The rows of X fall into 3 groups, which share some directions, and each row is roughly a mix of its group's hidden directions.
X, 90 rows:
[[-23 -12  -1 -21  12 -13 -14 -19 -10 -11  -4 -13]
 [-15  16  14   0  13   5  16 -17  22   6   0  21]
 [  0  33  13  13 -17 -11  10   1 -12  -7 -14   7]
 [  6  -4   5 -12 -32  -5 -22 -16  -4  15  -8  -7]
 [ 19   6   1   9 -29   3 -21 -13   7  15   7  10]
 [ 11  -1   4  -5 -36  -4 -10 -15 -10  20  -8  -6]
 [  2  10  -5  12  38  11  13   4   2 -14  10   6]
 [ 16   5  -9  15 -18   0 -24 -12  17  11  15  11]
 [ -2 -36  -5 -16   6  16  -9   3  11   8  12  -6]
 [  2  31   7  15 -18 -16   2  -3  -7  -8 -20   5]
 [ -3 -19  11  20   1 -18  14  11 -21 -14  -5  14]
 [-12 -20  17   4   5  -9   9  12 -18 -21  -1  21]
 [-13  11  -2  -7  19 -18  23 -12  14 -15  -6  15]
 [ 18   5 -11  26 -20  10 -19  -2   5  10  10  11]
 [ -1 -20  14  22   3 -12  18   6 -18 -13   5  16]
 [ 17  -8   1  -2 -40  -8 -17  -3   2   8  -2   0]
 [ 14  -6 -11   4 -37  -6 -19  -5  -1  11  -5  -8]
 [  8 -11   8  -8 -18  21  -2  20 -19   5  13 -19]
 [  6   5   2  13 -31   5 -25  -4  10  17   4  12]
 [ -1   1 -17  -1 -31 -14   0 -13  -2  17 -13 -17]
 [ -2  19  -7 -20   4  16 -10 -19  16  14   0 -21]
 [-16  18  10  -6   6   1  23  -7  25  -7  -2  21]
 [  1   3  -2 -17  26  -4  23  -1 -11 -19 -12 -16]
 [ -7 -15  12  12   2 -15  10  22 -20 -15 -13  14]
 [ 21  18   0  10 -11  19   8  20  16  12   1  13]
 [ 15  10   2  12 -29   4 -21 -11  10  16   6  12]
 [ 15 -21 -12   4  -3  -3 -21   7 -25   3   3 -21]
 [-14  19  13  -6   4  11  21  -7  26   0   3  18]
 [-18   5   2  -3  20  -8  18  -7  23  -6  -2  25]
 [-24 -19   5 -18  17 -10  -9 -14 -15 -14   2  -5]
 [ -7  25  24  10 -18  -8   9 -12 -10   1 -16  10]
 [ 18  -4 -11   7 -20  -3 -26  -5 -12   4 -10 -23]
 [ -1  22   5  10 -15 -25   8  -3 -15 -15 -21   4]
 [ -5 -19   6  12  26  14 -13  13 -12  -1  17  13]
 [ 23  12  -9  16  -9   8   5  26  11  18  -1   8]
 [-14   8   6  -4  34   2  26   7   2 -13   0   3]
 [ 19  -7  -2  17 -30  -1 -15  -1   1  15  13  13]
 [-15  12   1 -11  12  -7  26  -4  23 -14  -1  17]
 [ 23  15  -2  22 -13   8  14  20   8  13  -5   8]
 [  8   7   5  13 -30   5 -19  -9   7  21   7  14]
 [  0 -12   2   8 -29   0 -24  -3  -3  24   6   8]
 [ -7 -19  20  18   9  -6  20  -2 -21 -14   2   9]
 [-19  -8   0 -12  20  -8  17  -8  23  -8  -1  20]
 [-15   9   6  -9  23  -5  23 -21  16  -3   2  14]
 [  1 -22 -12 -16   4  19 -10  -5  28   8  10  -7]
 [  0  26   8  22 -14 -16  -2   5  -7  -6 -20  15]
 [-19 -18   0 -11   3 -22 -11 -20 -14 -19   0  -5]
 [ 21  18  -6   7  -6  19   4  21  17  20   0   4]
 [  1  12 -10   5 -38  -3   5   7   6   2 -22 -11]
 [ 15  14 -21  -6  -8   8 -13 -10  21  20  12 -11]
 [  1  33  11  18 -13 -12   2  -8  -7  -2 -17   8]
 [ 26  10  -7  21  -7  10  10  18  11  20   5   6]
 [  2 -31 -19 -12  18   5 -11  -3  14   4  11  -8]
 [ 24  14  -1  23 -16   9  13  14  12   9   2  11]
 [ 12 -12  -4  -6  27   2  16   7 -21 -20  -1 -12]
 [ 24  11   2  21 -15  14  14  11  13   7  10  15]
 [ 25  13  -7  16 -14  10   7  21  14  13   3  12]
 [ 11   6  -6   2 -34   5 -26  -2   0   3 -15 -10]
 [ 17  -1  -3  -6 -27  11 -14   1 -13   3   0 -29]
 [  1 -29  -3 -14  16  19  -3  -1   1  12  22 -11]
 [ -3  -2  -6   8  36   2  22  11  -1 -16  10   4]
 [  6  -1 -10 -11  25 -14  30  -5  -4 -14   0 -12]
 [-19   8  13 -18  29   3  19  -2  -6  -8 -10  -7]
 [-21  -9  -7 -26   2 -15 -22 -12  -4 -15  -2  -5]
 [ 18  -3 -10  -2 -19  -5 -15  -1 -22  -3  -5 -29]
 [ -1  -4  22 -14  31   6 -10 -15  -4   1  16  11]
 [ -9 -23  15  15  12 -13  15   4 -24 -12  -1   8]
 [ 22   4   3  25  -8   9  17  21   5   9   7  16]
 [  6  13 -10   9 -30  -3  -1 -21  -1  25  -6  -5]
 [  7  25   7  15 -23  17 -13  -9   3  16  -5   9]
 [-24 -10   3 -24   4 -10 -15 -19  -6 -20  -1  -3]
 [ 14 -21 -15   2 -10 -10 -24   4 -18  -2  -6 -19]
 [ -7   8  -4 -16  33  -8  21  -8   3 -15  -4 -11]
 [  4  -2  -1   6  39  17  -7   5  -7 -17   9   2]
 [-11  26   7  -8   8  -2  27 -11  18  -9   0  11]
 [ 16   7  -7  22 -28   4 -14  -4   9  14   9  12]
 [ 12  20  -5  -6  -6  22  -2 -17  23  14  14  -8]
 [-11  -7   7 -27  22 -13  19   1  -1 -16  -7 -11]
 [ 17 -10 -10  13 -11   8 -26  19 -16   8   4 -14]
 [-15  10  14  -6  21   6  28  -1   9   0  13  18]
 [  3  -3  -6  -4 -39 -12 -16  -9   7  14  -7  -6]
 [ -2  28   8  21  -8 -20   5   1 -11  -6 -17  13]
 [-19   3   0 -13  30  -4  26  -2  -6  -7  -7 -11]
 [  2  -6  12  -2  36   7  18   9 -11 -15  10   7]
 [  3 -30 -15  -7  14  12 -19  -4  15  12  11  -6]
 [-18 -16   3  -9  10 -18  -7  20 -19 -14 -16   6]
 [  0 -29 -13 -16  12  16  -8   1  19   6  14  -7]
 [-21 -16   1 -16   6 -17 -12 -22 -11 -17   2  -7]
 [  1 -11  12  26  -5 -16  18  10 -19 -13 -10  11]
 [  5 -14  -1  12  32   3  11   8  -6  -5  24  14]]

Here is one row of each group, with its name. Which group are the others in?
[  2  22 -10 -20  -6  16 -14 -14  22  10   2 -12]	E
[ 10   0  -7  19 -28   0 -19  -7   8  19  11  10]	R
[ -4 -28  -4 -19  17  16  -1  -9  13  10  17  -7]	C

[-21 -19   5 -10   7 -18  -7 -21 -16 -18   2  -5]	E
[ 17  17 -21  -1  -9   6 -10  -5  19  23   5 -15]	E
[ 10  -4 -10  -6 -36  -8 -18  -6  -2   6 -14 -15]	R
[  2  28  13  17 -21 -11   1   2 -15  -3 -17   6]	C
[-13  11   1 -16  13  -2  30  -1  19 -15   5  12]	C
[ 13 -18  -4   1 -19   8 -20  17 -20   4   2 -18]	C
[ -8 -18  -5  -8   9 -15 -11  32 -13  -5  -9  11]	E
[ -4  14   0   2 -39   0 -10   6  13   2 -19  -3]	R
[ 14  -4   5  11 -12   1 -15   6 -35   9   1 -18]	C
